Which row each row swaps with, under one turn or mirror
The rows were stretched afterwards, more along some directions than others.
K_549: -317,170,73,22,245,119,66,25,-12,87,217,57,-116,176,28,-180,-82,-55,-69,-63
K_316: -28,84,272,-2,292,-105,-59,71,13,55,198,162,-63,-13,-63,-224,-8,-24,-12,-4
K_184: -286,10,63,-41,174,115,68,105,59,-84,122,82,-130,-79,-54,-121,105,-51,-132,-39
K_560: -155,88,149,23,311,-313,-7,-93,109,-50,266,205,122,-16,-270,71,170,24,262,-244
K_313: -99,74,168,-48,221,-23,33,120,-48,-44,118,145,-127,-79,-189,-135,70,1,0,-145
K_722: -96,-1,164,-21,212,-137,13,73,25,-57,168,35,-63,-124,-89,-43,154,-115,-21,-119
K_217: -114,185,104,-96,163,-312,3,57,147,-100,125,142,180,42,-159,72,93,233,387,-21
K_250: -96,84,155,-22,310,-191,83,-224,94,2,252,48,110,149,-107,-8,164,-87,202,-69
K_858: -141,-74,115,129,92,125,111,-16,143,24,159,-79,-134,-13,53,-186,8,80,-44,-14
K_224: -182,-176,-59,20,73,115,83,97,75,-54,26,-105,-11,81,-96,-51,52,-68,-57,92
K_477: -233,-10,165,42,295,-219,-55,-76,88,-88,215,151,192,51,-371,-32,122,-97,256,-251
K_968: -197,220,113,-53,179,-132,-32,37,-43,30,140,156,-79,-34,-89,-125,67,-48,28,-140
K_19: -142,1,14,-26,55,12,46,4,-11,-10,158,41,-145,-104,-99,-151,-38,-147,-112,-170
K_775: -150,-212,123,31,162,-60,67,-244,137,57,197,-38,31,77,-60,-91,20,-43,15,-158
K_253: -230,-118,-31,-55,75,-17,-16,8,142,25,52,-53,14,8,-11,-53,32,5,-22,115
K_782: -131,-56,17,77,163,88,134,-14,152,-82,79,-74,-58,-40,-100,-138,34,143,73,-73
K_386: -116,-2,76,-62,236,-282,32,-12,152,-62,224,71,70,78,-68,52,280,-14,222,-88
K_387: -88,-54,9,15,88,-125,134,-75,155,-112,134,-30,53,129,-194,108,43,-101,237,-205
K_516: -199,-161,7,37,150,-19,48,-166,83,-49,229,-9,98,83,-149,-56,-114,-119,134,-163
K_106: -95,-1,76,43,143,87,60,-68,-101,-4,170,100,-126,-73,-56,-255,-65,-182,-77,-231
K_622: -29,116,23,-34,89,13,123,71,-94,-57,36,-8,-84,27,-81,-114,180,-55,53,-67
K_596: -165,20,44,-24,136,-221,44,-106,178,-72,207,65,128,-17,-163,169,174,33,226,-229
K_53: -155,49,96,-33,248,-258,-59,-90,-9,-47,262,136,179,32,-292,39,113,-97,270,-155
K_714: -162,188,191,-62,293,-395,-32,47,159,-175,183,230,194,47,-422,20,221,96,450,-133
K_220: -90,-140,41,55,85,224,10,-83,-54,122,193,-56,-173,25,7,-311,-216,-342,-257,-78
K_991: -161,-28,105,37,205,-269,-13,5,173,-51,111,109,68,-23,-352,37,246,113,347,-139
K_90: -194,15,145,84,151,13,-7,-35,-48,67,169,81,-144,20,-18,-196,-29,-216,-186,-116
K_179: -205,-101,-12,-24,103,48,36,59,115,46,122,-35,-25,101,23,-54,-39,-83,-136,137
K_440: -234,-16,3,101,-12,314,86,-106,14,98,123,-73,-149,146,133,-199,-96,-176,-341,54
K_458: -141,-108,103,35,181,-12,32,33,223,-111,115,-69,-43,-69,-125,-192,127,69,128,-62
K_887: -132,-59,139,75,151,-2,22,-1,246,-10,99,-33,-20,-20,-53,-146,108,145,77,-61
K_40: -58,-189,179,-5,168,44,39,83,-104,57,246,-42,-76,67,-91,-81,-7,-255,-58,-115
K_2: -74,40,90,-45,260,-262,50,-99,141,143,308,34,-62,50,-136,-54,17,1,176,-149
K_263: -195,-147,75,138,160,111,18,-68,208,-6,102,-1,-60,-43,-15,-195,4,32,-50,-18
K_259: -173,-124,26,-72,111,-37,38,56,125,51,136,-74,47,140,-9,-37,80,-59,-4,89
K_767: -153,-88,121,2,111,-41,15,-37,227,-7,158,-54,-48,-77,33,-225,34,113,19,-26
K_469: -194,-148,16,71,67,115,35,9,74,74,65,-68,61,137,-21,-83,-11,-72,-136,123
K_960: -72,-49,47,46,10,-9,170,10,120,-111,252,-35,-8,61,-81,-15,-7,-116,144,-133
K_278: -138,90,86,118,104,157,153,-4,-71,23,100,-27,-154,-21,78,-23,129,22,-67,-31
K_98: -200,-35,13,-49,220,39,22,37,107,-14,68,15,-2,167,-17,-111,0,-102,-44,131
K_309: -142,-46,126,53,198,132,55,20,-12,-28,230,-23,-218,48,-16,-119,-52,-252,-194,-115
K_392: -183,108,63,-7,243,66,69,127,74,-90,6,138,-171,38,-104,-22,120,70,-38,-89
K_982: -152,74,24,48,117,-247,22,77,165,-174,102,70,131,29,-212,132,231,64,312,-163
K_976: -180,248,201,-64,343,-432,-15,-2,260,-158,132,191,68,11,-343,76,254,196,424,-64
K_6: -126,67,182,28,359,-201,60,-23,40,-180,237,106,112,46,-250,-6,298,48,289,-157
K_770: -86,77,231,2,199,60,49,34,-150,-9,137,72,-54,67,-104,-162,171,-104,-108,-56
K_204: -168,62,229,-35,235,-1,-7,-71,-83,5,232,188,-116,83,14,-235,-19,-192,-92,-100
K_468: -146,-49,146,56,171,-49,6,-26,223,8,132,-12,-53,-41,-45,-168,30,144,134,-66
K_422: -94,2,81,76,185,13,62,-60,172,-33,103,-23,-120,-48,-40,-103,27,195,135,-35
K_297: -74,-178,64,155,67,212,105,-73,126,13,115,-94,-102,-13,84,-125,-40,51,-99,-33
K_726: -41,-22,98,73,143,59,63,9,-69,-44,166,77,-118,22,-77,-168,-54,-265,-189,-167
K_888: -132,66,-1,96,106,260,139,-72,-131,65,114,-8,-264,132,177,-151,-34,-31,-194,-64
K_638: -55,87,142,-12,142,-243,123,-74,98,-177,150,107,142,65,-239,24,270,124,325,-170
K_954: -34,31,95,56,104,-41,121,-182,6,-8,183,99,57,51,-164,142,81,-3,164,-155
K_377: -203,11,54,-70,251,-113,-61,96,118,-16,94,-10,38,135,-160,-200,87,-55,76,95
K_576: -168,-87,55,-58,96,-57,-10,-12,124,16,116,-59,67,134,25,-109,1,-104,-12,144
K_733: -224,-81,23,-40,87,-43,35,57,129,15,96,-45,4,88,-3,-63,20,-13,-85,140
K_709: -120,137,163,-66,214,-365,-30,-53,96,-162,181,98,220,16,-313,98,176,45,420,-232

K_250 is swapped with K_888
K_887 is swapped with K_733
K_2 is swapped with K_549
K_714 is swapped with K_313
K_722 is swapped with K_982
K_576 is swapped with K_297
K_638 is swapped with K_770

